In the data rows, 500 means zero.
Here are some numbered points:
298:367:549:319:274:529:496:322:440:376:266:516:349:318:643:118:439:450:228:693:281:429:546:562:471:624:102:158:343 0
769:765:615:706:767:482:590:545:496:634:490:493:437:715:328:723:559:618:540:322:396:658:396:447:434:303:723:598:731 1
366:408:225:432:176:564:541:189:744:414:408:312:390:256:539:261:429:387:319:846:521:273:259:575:629:565:339:429:438 2
648:518:578:900:612:473:446:656:463:494:605:404:648:629:247:911:605:869:813:345:460:590:417:400:400:400:935:612:620 3
465:495:318:533:371:544:552:331:631:432:500:378:552:444:448:492:500:378:391:613:517:383:285:541:580:507:599:487:565 4
464:451:513:299:394:486:386:397:299:369:130:392:254:259:729:6:679:680:367:642:528:341:611:465:434:682:61:180:191 5
612:358:669:214:451:340:457:240:362:131:113:404:335:286:755:53:435:689:208:614:581:308:999:366:494:533:0:278:288 6
235:296:344:364:187:670:491:394:601:508:430:362:270:398:398:214:378:150:263:721:450:336:281:592:680:465:459:499:447 7
485:509:605:480:331:232:300:427:420:450:344:491:341:505:525:300:412:649:511:500:556:416:644:518:403:600:328:275:245 8
216:611:498:627:567:439:486:534:189:450:397:451:393:513:282:617:558:352:613:142:537:529:424:528:537:264:523:442:454 9
576:503:520:585:664:592:548:612:569:472:658:609:692:619:471:719:421:523:520:461:480:557:491:511:626:399:748:660:695 10
543:522:463:702:762:559:547:670:541:471:935:621:771:710:467:866:367:438:374:424:530:502:413:560:505:460:908:823:657 11
470:629:559:356:512:627:502:702:394:586:462:359:533:595:503:561:621:389:535:239:678:535:462:649:351:319:455:412:728 12
New points follow, each followed by the numbers of its two nearest points above, nearest first.
574:490:437:791:733:623:627:649:548:552:785:575:817:621:407:973:462:402:520:418:497:608:419:573:485:429:882:841:628 11 10
610:448:451:531:489:450:422:346:470:506:435:668:511:430:761:429:611:805:432:614:524:558:717:483:441:761:291:515:349 8 5
599:612:494:778:888:535:533:757:483:555:929:670:796:766:455:955:409:421:413:253:666:502:453:527:481:459:999:750:653 11 10
723:595:558:636:547:413:436:749:376:405:484:585:513:531:413:485:583:686:581:397:556:484:638:423:662:487:527:378:465 10 8
593:560:376:724:545:594:600:564:596:420:722:594:644:493:419:654:418:447:329:603:522:627:397:543:600:392:722:643:537 10 11
315:511:469:520:492:417:475:500:260:384:366:432:348:491:392:415:599:395:574:310:431:426:486:523:501:413:344:394:364 9 8
720:567:561:586:766:572:537:762:490:574:724:538:736:719:345:829:531:471:651:250:521:576:497:490:586:508:831:592:796 10 11
498:405:582:187:408:495:368:114:294:408:235:550:278:498:708:122:591:616:450:719:537:223:613:371:493:520:89:166:197 5 0
759:330:684:547:730:519:423:270:393:262:484:429:612:667:546:312:506:998:560:607:321:466:616:538:407:743:334:637:342 8 10
538:421:343:647:559:495:722:593:579:537:797:498:595:683:434:673:462:411:517:356:526:641:374:476:454:398:712:693:547 10 11
437:577:500:309:336:527:374:347:694:552:403:599:420:433:604:288:541:660:531:589:456:475:486:442:560:504:310:414:411 8 4
547:540:404:552:688:436:560:715:534:616:636:560:725:579:440:806:616:575:455:242:596:571:448:448:545:391:817:584:688 10 11
696:385:667:477:629:462:402:273:400:260:381:440:494:558:590:225:533:890:527:732:330:360:641:554:444:718:279:459:293 8 5
715:328:480:657:593:367:400:331:382:521:574:743:602:498:773:632:632:874:378:630:539:567:737:447:482:773:433:612:240 8 10
516:493:603:597:344:247:321:371:479:434:409:432:493:511:501:362:404:666:402:555:541:409:628:441:449:581:430:280:284 8 4
527:472:558:694:613:424:476:595:429:519:574:512:680:615:465:792:507:498:572:365:532:485:564:534:431:535:694:609:484 10 11
740:629:614:685:658:475:547:445:468:522:515:528:463:674:464:603:617:714:514:478:403:557:480:514:394:362:618:580:571 1 10
794:439:512:666:568:540:583:518:424:450:557:510:499:605:459:676:543:699:604:446:575:398:624:469:493:569:565:674:441 10 1
668:632:653:639:517:471:498:563:567:565:564:547:594:585:504:578:610:641:598:334:548:544:566:484:521:591:631:569:566 10 1
589:400:500:636:894:468:571:744:444:616:751:550:828:814:278:950:554:376:621:263:548:473:458:502:341:466:999:761:751 11 10
552:546:611:452:613:480:455:531:456:609:448:505:503:479:393:541:519:477:624:439:626:695:464:433:468:480:473:459:646 12 10
460:402:340:432:247:493:526:212:600:336:327:412:321:368:622:142:438:462:410:760:487:307:359:515:580:597:216:350:388 2 0
450:475:504:368:255:374:462:370:518:371:320:443:417:270:567:92:476:554:373:737:417:538:628:406:501:612:118:367:494 0 5
